Some points:
[-0.38  0.04 -0.68 -0.1   1.6  -0.16  1.52 -0.47 -0.82  0.46 -1.09  1.2
 -0.93 -0.19 -0.32  0.64  0.53 -0.13  0.19  1.12 -1.56  1.73 -0.94  0.78]
[ 0.96  0.92  1.28 -0.05 -0.36 -1.36  0.9  -0.63 -0.4   0.65  0.08 -0.45
 -0.51 -0.32 -1.21  1.6  -2.37 -1.26  1.33  1.95 -0.36 -1.03 -0.91 -1.12]
[-1.25  2.33 -0.64 -1.22  0.78  0.19 -0.65  0.37 -0.69 -0.88 -2.43 -2.16
  1.79  0.69 -1.53  1.32 -0.52 -1.07  0.22 -1.45  1.11 -0.38 -0.17  0.95]
[-0.32 -0.88 -0.21  1.6   1.37  0.25 -1.21  1.29 -1.08  0.92  1.22 -1.48
 -0.64  1.98 -0.4   1.04 -0.48 -0.02 -0.67 -0.12  1.02  1.58  0.32 -0.71]
[ 0.55  0.25  0.48  0.16 -1.29  1.74  0.55  0.06  0.38  0.2  -0.27 -1.18
  1.11  0.59  0.67  0.51 -0.16  1.35  1.28  0.28 -1.09 -0.93 -0.88  0.06]
[-0.3   1.42 -0.06 -0.88 -0.69  0.3  -0.15 -0.87  0.14  1.21 -1.24  1.99
 -0.4   1.92 -1.48 -1.34  2.27  0.44  0.12  1.17  0.26 -0.6   0.68  1.35]
[-0.3  -0.73  0.21  0.32  1.21 -1.91  1.15  0.17  1.83 -0.12  0.23 -0.33
  0.5  -0.85 -0.41  0.42  0.52 -0.77  0.44  0.67 -0.35 -0.21  0.4   0.18]
[ 0.03  0.58 -1.7  -0.63 -0.16 -1.14  0.98  1.26  0.69 -0.28 -0.24 -0.04
 -0.29  0.8  -2.08 -0.54 -1.69  1.52 -0.7   0.23  0.44 -0.33 -0.08 -1.17]
[ 0.5  -1.08  0.14  1.39  1.14 -1.02 -1.05 -0.63  1.5  -0.25 -0.17  0.29
  0.49  0.85  0.18  0.15 -1.45 -1.1  -1.15  0.7   1.24 -0.11  0.47 -0.13]
[ 1.03  0.55 -2.02 -1.49  0.73 -0.01  0.82 -1.17 -1.23 -1.    1.71 -0.37
 -0.78 -0.24  0.05 -0.3   0.54 -0.21  0.84 -1.4   1.1  -1.65  1.34 -0.86]
[-2.4   1.11 -1.16 -0.04 -1.1  -0.92 -0.49  1.24 -0.35  0.89  2.06 -1.13
 -0.87  0.04  0.76  0.86 -0.34  0.59  0.28  0.45 -0.01  1.61 -1.04 -0.61]
[-1.13  1.85  0.48  3.18 -0.91 -1.88  0.81  0.5  -0.83 -0.08  0.26 -0.68
  0.16 -1.46  1.19  0.28  1.53  1.12 -1.09 -0.38  0.28 -0.07  0.29  0.54]
[-0.62 -0.54  0.61 -1.46  1.43 -0.95 -0.47  0.73 -0.2   0.11  0.18 -0.88
  1.39 -1.11  0.64 -0.34  1.14 -0.8  -1.25 -0.91 -1.52 -0.87  0.12  0.05]
[ 2.26  1.39  1.19 -1.13  0.47 -0.76 -0.44 -0.74 -0.27  0.88  0.19  0.13
  0.58 -0.28  0.46 -0.33  0.22 -0.24  1.56 -0.79  1.96  2.88  1.3   0.49]
[-1.46 -1.09  1.47 -0.58 -0.44  1.56 -1.62  0.    0.61  1.07  0.78 -0.21
 -1.37 -0.04 -0.25 -1.29  0.26 -0.53  0.56  0.87 -1.24 -0.6  -0.41  1.04]
[-0.01  1.71 -0.14 -0.5  -0.27  0.45  0.48  2.31  0.87  0.35  1.5   1.51
 -1.53 -0.49 -0.08 -0.2   1.42 -1.03  0.53 -1.73 -0.93 -1.09 -1.99  0.29]
[-1.85  0.02  3.05 -0.53 -1.23 -1.69  0.67 -0.88 -0.64  0.82 -1.96  0.46
  0.32  1.16 -0.66 -1.93 -0.96 -0.27  1.02 -1.67  0.41 -1.86  0.17 -1.02]
[ 0.9  -0.16 -0.37 -0.92 -0.95  0.8   0.05 -2.65  0.16  0.83 -1.12  0.57
  0.18 -0.38  0.26  0.42  0.37 -0.94 -0.21 -0.14 -0.43  3.51 -0.84 -2.15]
[ 1.38  1.88  1.93 -0.88  0.96  1.3   1.8  -0.3   0.21 -0.27  0.98 -1.3
 -1.81  1.11  2.16 -0.49 -0.44 -0.49 -0.35 -0.45 -0.09  0.76 -1.61 -0.58]
[ 0.5   0.55 -0.35 -0.16  1.6   0.44 -0.17 -0.33 -0.95  0.52  0.91  0.74
  0.29 -0.59 -0.38  0.07 -0.04  2.03 -1.02  1.34 -1.11 -0.44  0.52  0.02]
[-0.86 -1.25  0.35  0.32 -0.38 -1.13  1.34 -0.86 -1.33  1.24 -0.05  0.53
  0.29 -0.47 -1.46 -0.16  0.23  0.13 -0.29 -2.75  0.17  2.57  0.   -0.54]
[ 0.37 -0.96 -2.04  0.52 -1.12 -0.45 -0.21 -1.25  0.14 -0.41  0.46 -0.93
  1.04  0.39  0.72 -1.55  1.12  0.2   1.28  0.34  0.22  0.01 -2.22  0.24]
[-0.78 -0.88 -0.61  0.49  1.08 -0.02 -0.03 -0.59  0.04 -1.77  0.66 -0.5
 -0.19 -0.51 -0.76 -0.89 -0.99  1.1   0.07  0.07 -1.3   1.01 -1.67  0.47]
[-0.17 -0.5   1.07 -0.92 -0.11  0.61  0.44  0.05 -0.08 -1.02 -1.34 -1.14
  0.15 -0.43  0.59  1.08  2.84  0.96  0.58  1.07  0.   -0.13  1.32 -0.69]
[-0.38 -0.57 -0.41 -0.98  1.22 -0.92 -1.05 -0.52  0.89  1.74 -0.17  0.76
  0.57  1.75  2.89 -1.17 -0.57  1.43 -0.89 -0.93 -0.34 -1.27 -0.68 -0.83]
[-1.95  0.68  0.42  1.99  0.57  2.72  0.93 -1.22  1.22 -1.15  0.18 -0.23
  1.06 -1.28  0.58 -0.46  0.   -1.87 -0.87  0.55  1.18  0.15  0.34 -0.54]
[-1.24 -0.21 -1.43  1.07  0.19  1.11 -1.5  -0.98  1.01  1.12  0.28 -0.16
 -0.36 -0.29 -1.2   0.78 -0.58 -1.08  1.97 -2.18 -0.86 -0.83  0.02  1.8 ]
[-0.82 -0.41 -0.08  0.41 -0.71 -0.67  1.   -0.54 -0.43 -0.67 -0.53 -0.6
  0.72  0.98 -0.08  0.11 -0.8  -1.34  0.61  0.73  0.05 -0.6  -0.48 -0.49]
[-0.07 -0.02 -0.38 -0.57 -0.21  2.22  0.21  0.5  -2.81  0.49  0.65  1.22
  0.86  0.26 -0.03  0.91 -1.4  -1.33 -0.79 -0.05 -1.17 -0.79  2.08 -1.13]
[-0.63 -0.69 -1.14  0.39  1.11 -0.97 -0.31 -0.66  0.37  0.7   0.14  0.57
 -1.19  1.09 -0.27  0.5   1.27 -0.96  1.01  2.41  0.25 -0.1   0.79  0.71]
[-0.48  0.37 -0.62 -1.42 -0.72 -0.16 -0.72 -0.85  1.45 -0.7  -0.17 -0.22
 -0.12  0.07  2.11  1.18 -0.68  0.42 -1.68 -0.05 -1.21 -0.31  0.73  0.27]
[ 0.8  -0.08 -1.04 -0.15 -0.67 -0.69  0.1   0.99  1.92  0.36 -0.06  1.25
  1.32 -2.    0.99  0.85 -1.02 -0.77  0.56  0.3   0.16  0.24  1.04 -0.18]
[ 1.6   0.07 -0.62  0.58 -0.73  0.91 -0.36 -1.08 -0.87  0.82 -0.57 -0.66
 -0.72 -0.16 -0.81  0.63  0.57 -1.08 -1.84 -0.17  0.93 -1.08 -1.89  1.07]
[-1.67  0.7  -1.24 -1.24 -0.15 -0.36 -1.2   0.19 -0.22 -2.7  -0.53  1.91
 -1.13  0.    0.04  1.3   0.56  0.57  0.52  0.22  1.1  -0.32  0.   -1.89]
[-0.07  0.05 -0.25  1.36 -0.82  0.37  0.86  0.7  -0.42 -2.6  -0.97  1.48
 -0.52 -0.13  0.14 -1.83 -1.37  0.45 -1.79  0.06  0.46  1.12 -0.58  0.66]
[ 0.46  0.35  0.91  0.17 -0.45  0.47 -0.55 -1.04  1.   -1.87  1.84 -1.58
 -1.54  0.75 -1.2  -1.24  0.8  -0.67 -0.4  -0.02 -0.05  0.28  3.02 -0.81]
[ 1.62  1.01  1.15  0.68  1.68 -1.19 -0.96 -0.38 -1.99 -1.15  0.2   1.39
 -0.17 -0.79 -0.45  0.21  0.57  0.42 -0.8   0.31 -0.17 -1.17 -0.68  0.6 ]
[ 0.76  0.17  1.33  0.72  0.08  0.07 -0.7  -0.91  0.83  0.35  0.86 -0.16
 -0.52 -0.87 -0.09  1.46 -0.38  1.93  0.6  -0.01  0.47 -1.88 -0.3   0.32]
[ 0.84 -0.86  0.8   0.92 -1.51 -1.42 -1.53  0.82 -0.03 -1.01  1.21  1.63
  0.   -0.25  0.5   0.16  0.73 -2.18  0.62 -0.05 -0.14 -0.5  -1.06 -0.17]
[ 0.43 -0.16  0.86  0.25  0.65  0.14  0.11  0.28  2.12 -0.75 -2.1  -0.52
  0.03  0.7  -1.22  0.93 -0.31  0.41 -0.56 -0.07 -1.21 -0.17 -0.79 -0.24]
[ 0.78 -0.57  0.7  -2.12 -1.65  0.39 -1.1   1.64  1.55  0.96  0.51 -0.4
  0.24 -0.89 -2.58 -0.33  0.95  0.97 -1.28  0.56  0.78  0.2  -0.57  0.67]
[ 0.91 -0.06 -1.05  0.94 -1.53  0.27 -1.58 -0.34 -1.41 -0.45 -0.87 -0.61
  0.43  0.97  0.2  -0.1   0.39  0.13 -1.21  0.32 -1.47  0.37  0.35 -0.45]
[-0.47 -3.49  0.31 -0.58 -0.11  0.07  1.53 -0.88 -1.56  0.02  0.77 -0.25
 -0.13 -1.19 -0.62  0.72 -0.37  0.65 -0.88  0.44 -0.23 -0.47  0.21  0.61]
These points spread out most along one direction. Take the direction at right angles to it along which they spread out most. Go by this last direction. Where along it does each point below lie, from 0 to 99? The average is 50, and the first point in the table lies past the average. One standard deviation of the points above along it is 16.
[ 1.13 -0.63 -1.33 -0.18 -0.84 -1.04  0.75  1.11 -0.3  -0.89 -0.74 -1.63
  0.08 -1.01  0.83 -1.66 -0.14 -0.4   0.38  1.05 -0.6  -0.86  1.08 -0.32] -> 57
[ 0.91 -1.69  0.    0.91  0.71  0.51 -0.88  2.01 -0.01  0.68 -2.56 -0.35
 -3.28 -0.95  1.12  0.07  0.71 -0.33  0.27 -1.62 -0.38 -0.12  0.29 -1.28] -> 54
[-0.06  0.26 -0.16 -0.81  0.45  0.28 -0.99 -2.26 -0.97 -1.12  0.42  0.56
  0.35  0.14  1.46 -0.04 -0.48  0.74  1.28 -0.62  0.    0.96  0.46  1.62] -> 48
[ 0.54 -1.71  0.47 -1.06 -0.59  0.21  1.56  1.73 -0.29 -1.22  0.04 -0.2
 -0.16  1.76  1.56  1.26 -0.33 -0.35 -0.29 -0.34  1.66  0.16 -0.01  3.79] -> 54
[-0.06  0.27  0.16  0.4  -0.51 -0.34 -0.34  1.04 -0.69  2.87  0.61 -0.13
  1.84  0.88  0.94 -0.55  1.43 -0.17 -0.04  1.23  1.09  0.02 -0.07 -0.79] -> 46
[-1.02 -0.99  1.45 -1.41  1.52  0.88 -1.19  0.91 -0.22 -1.05  0.57 -0.1
  1.6  -0.64 -0.73 -0.85  0.02  0.23  0.33  0.4   1.1   0.75 -1.9  -0.97] -> 48
[-1.27  1.37 -0.21 -1.2  -0.31 -0.34  0.35  0.25  0.21  1.59 -0.26 -0.13
 -1.   -1.88  0.79 -0.9  -1.8  -0.91 -1.65  0.76  0.53  0.73  1.31  1.75] -> 49
[ 1.2   1.49 -0.39  1.26  0.43 -0.32 -0.96  1.11 -0.15 -0.16 -0.47 -1.47
  0.67  0.   -1.45 -1.32 -0.85  0.01  0.95 -0.13 -1.49  0.5   0.91  0.63] -> 46
[ 1.13 -0.34 -2.25  0.44  0.73  1.33  1.92  0.49  1.03  1.1   0.17  0.79
  1.05  0.07 -0.32 -0.93  1.1  -0.14 -0.5  -0.54  0.65 -0.95 -0.21 -0.55] -> 55
[ 0.39 -0.02  0.94  0.82 -0.83 -0.04  1.13  0.12  1.37 -0.6   1.21  1.6
  0.99  1.88 -0.64  1.45  0.03  0.88 -0.16 -1.6  -2.27  1.9   1.74  0.2 ] -> 49
[ 0.13 -0.21  0.35  1.04  0.7   1.15  0.52  2.27 -0.62 -0.21 -0.66  1.16
  0.61 -0.14  0.87 -0.69 -0.98  1.04  2.9   1.    0.75 -0.13  0.82 -0.09] -> 52
[-0.11 -0.63  0.45  0.87 -1.    1.12 -0.07 -1.1   0.35  1.38 -0.3   0.46
 -0.54 -1.    0.    0.49 -0.64  2.74  0.01 -0.43  2.23 -1.18 -0.1  -0.89] -> 47
